In the rows, zero is written as 128.
Each path is a new rotation, seen through one point. The rows after it are directions, each followed by how far the rotation turns it, in degrees a step (0 if it stays put).
Each turn is a multiple of 5 degrees from 10 to 175, or 0.
Each row of a path follows its step; steps can be skipped.
Path 1:
step 0: [131 141 125 130 123 124 125 121 121 129 132 129 131 131 121 129 122 131
 129 115 129 131 126 121 122 127 131]
step 1: [119 127 126 128 118 123 124 126 139 134 130 117 125 126 127 126 132 137
 127 129 125 134 131 127 129 131 126]
step 2: [132 123 118 124 126 132 121 131 123 140 125 122 128 128 135 131 128 125
 130 127 134 128 118 133 133 121 129]
step 3: [120 131 131 135 122 129 131 128 121 127 129 127 135 137 126 136 122 125
 122 122 138 129 126 131 128 132 122]
step 4: [127 132 125 130 119 119 136 130 125 130 129 122 124 132 122 119 134 130
 130 131 132 127 139 127 132 120 128]
step 5: [131 136 123 120 124 124 121 128 123 134 124 126 126 129 124 135 126 135
 135 121 123 126 120 122 125 124 134]
step 6: [115 130 129 132 124 125 123 120 136 130 131 116 133 124 129 128 125 129
 128 126 132 135 121 132 129 131 128]
step 7: [133 120 119 130 125 126 128 131 119 138 130 122 126 127 128 125 134 125
 124 129 135 135 126 133 132 124 119]
step 8: [125 134 127 131 119 130 131 134 120 136 127 131 135 134 127 136 120 130
 126 120 132 125 132 121 132 131 131]
step 9: [124 138 128 129 117 123 128 122 138 127 132 122 126 137 125 123 130 132
 129 127 130 124 133 134 129 120 128]
[126 129 127 131 128 129 127 128 130 128 125 127 129 126 130 123 126 126
 127 129 131 128 129 125 131 125 133]
155
Path 2:
step 0: [135 128 123 124 129 140 137 138 130 120 130 131 125 128 131 133 119 129
 132 124 113 132 129 131 125 126 122]
step 1: [131 125 123 129 137 129 143 126 128 121 126 132 119 124 125 133 120 128
 132 134 135 123 114 130 125 122 129]
step 2: [136 123 126 125 133 129 125 121 124 126 130 128 114 121 130 126 122 140
 123 125 120 137 127 135 120 122 129]
step 3: [135 136 135 125 133 126 135 130 126 118 123 121 128 122 131 134 122 126
 129 136 125 140 120 134 124 134 120]
step 4: [132 119 126 126 132 132 125 127 124 125 119 130 121 129 138 130 131 132
 126 139 126 122 118 127 111 129 125]
step 5: [134 125 125 129 127 131 127 120 126 126 122 122 126 129 121 143 133 136
 132 127 127 144 123 125 118 129 130]
step 6: [128 128 122 119 131 132 127 131 119 128 115 124 130 114 136 137 134 125
 128 129 129 130 125 138 127 133 132]
step 7: [134 122 128 122 119 121 128 126 133 133 115 134 130 122 124 124 135 132
 126 136 126 133 116 125 122 133 134]
step 8: [131 125 121 122 126 135 129 128 119 129 118 139 135 132 127 132 132 132
 130 120 121 138 131 130 126 138 121]
step 9: [125 131 115 117 129 131 135 128 131 125 121 130 140 127 126 132 128 130
 135 129 125 124 114 127 131 131 136]
[128 132 128 131 129 126 127 127 131 127 127 129 128 128 126 129 129 126
 124 125 127 124 131 129 126 130 129]
0
Path 3:
step 0: [128 127 126 130 120 123 125 139 135 121 126 117 129 122 132 128 129 121
 123 132 121 127 124 127 134 121 130]
step 1: [122 128 129 126 119 127 129 139 124 117 129 130 134 131 127 132 130 130
 131 117 123 121 128 130 132 119 132]
step 2: [135 136 132 126 116 127 126 131 131 127 129 124 129 128 137 127 130 128
 138 115 124 123 132 125 123 130 128]
step 3: [132 127 122 123 117 133 130 128 130 136 134 126 131 132 125 123 129 115
 125 117 125 126 130 129 133 130 124]
step 4: [129 129 114 124 121 133 138 130 124 128 124 125 138 129 129 127 131 126
 132 130 121 126 124 130 130 140 130]
step 5: [125 127 129 127 123 128 135 134 134 127 124 128 135 134 123 137 121 127
 137 123 135 134 125 131 129 140 127]
step 6: [129 129 121 131 124 126 131 132 137 133 121 128 129 128 135 135 122 120
 126 126 130 139 132 132 121 128 136]
step 7: [122 118 122 132 132 135 126 134 128 123 129 127 128 130 135 134 136 115
 132 125 131 133 129 132 127 126 131]
step 8: [124 127 128 131 123 122 128 132 122 120 118 130 127 126 132 133 134 117
 136 131 123 132 134 121 124 129 121]
step 9: [126 131 130 132 125 129 124 133 138 122 123 129 129 141 122 128 129 120
 128 128 127 122 141 123 126 127 128]
[124 124 128 132 128 130 125 127 130 126 123 129 124 126 128 131 128 128
 127 129 127 130 128 126 127 127 128]
40
[128 128 126 127 126 128 130 128 128 129 127 127 128 131 127 127 124 126
 121 130 126 129 132 128 129 124 130]
125
Path 4:
step 0: [134 128 129 123 120 137 129 134 129 119 132 125 128 124 120 132 126 135
 134 131 119 128 134 125 123 134 125]
step 1: [134 134 128 126 123 130 120 127 127 127 117 119 130 125 127 125 125 128
 139 123 120 126 133 122 130 121 129]
step 2: [129 121 126 130 131 128 128 131 125 130 127 124 131 126 116 125 121 135
 139 124 127 116 123 123 127 128 136]
step 3: [135 141 126 120 131 130 127 128 130 134 131 124 127 125 117 127 128 136
 128 127 125 122 122 132 136 125 131]
step 4: [129 132 126 133 133 127 129 127 128 127 123 126 129 137 117 131 129 129
 130 122 133 132 118 129 128 112 131]
step 5: [121 131 129 125 130 130 129 135 135 121 127 131 117 132 119 124 131 133
 125 130 133 127 114 125 127 128 130]
step 6: [128 132 124 130 131 131 130 125 136 121 123 130 121 128 132 120 131 130
 124 128 117 138 121 135 131 123 132]
step 7: [118 117 123 128 127 127 128 130 135 129 127 135 125 131 131 122 131 127
 137 117 125 134 122 129 131 126 125]
step 8: [123 121 125 121 131 133 128 134 125 132 132 129 123 121 129 120 123 132
 127 131 124 134 125 138 128 130 117]
step 9: [129 126 124 131 132 126 125 131 126 140 131 123 126 130 129 129 134 124
 129 126 116 137 130 131 121 122 118]
[130 129 129 128 133 125 127 130 127 132 127 126 132 129 126 125 129 131
 129 130 128 125 131 127 128 127 127]
45
[130 133 127 129 127 127 128 125 127 127 129 124 128 125 130 127 132 127
 128 130 124 129 128 130 130 125 127]
135
Path 5:
step 0: [123 129 124 126 128 132 128 122 126 127 122 136 123 120 121 134 140 124
 127 134 129 121 131 123 127 132 129]
step 1: [129 123 129 127 131 126 136 125 123 126 128 132 128 119 125 137 118 121
 126 125 127 118 134 126 127 130 125]
step 2: [125 131 121 134 137 126 135 130 129 121 128 124 125 128 131 138 127 130
 133 126 130 127 130 133 119 133 121]
step 3: [128 129 121 131 137 128 136 130 132 131 121 127 122 128 114 124 128 132
 130 130 128 126 134 136 127 124 130]
step 4: [135 128 131 131 134 129 128 125 132 130 126 121 124 118 123 137 125 131
 127 131 121 133 127 129 135 120 126]
step 5: [129 137 132 131 137 126 130 126 123 129 120 132 118 129 136 134 129 133
 122 131 127 132 123 125 128 124 130]
step 6: [122 128 129 134 125 124 130 127 125 120 121 134 124 126 119 130 132 120
 124 128 132 130 123 125 126 117 132]
step 7: [123 130 129 129 128 124 129 127 131 111 131 131 125 126 127 134 123 124
 122 132 123 125 134 127 138 128 131]
step 8: [120 134 133 133 127 128 125 126 133 123 123 136 126 129 129 136 121 134
 134 123 126 121 130 135 124 132 132]
step 9: [126 127 126 131 133 130 121 134 131 124 121 126 129 129 125 126 116 125
 129 132 132 129 134 136 120 120 128]
[130 129 128 127 128 132 127 130 126 130 123 130 130 124 129 129 129 128
 125 130 130 132 127 125 129 128 128]
65
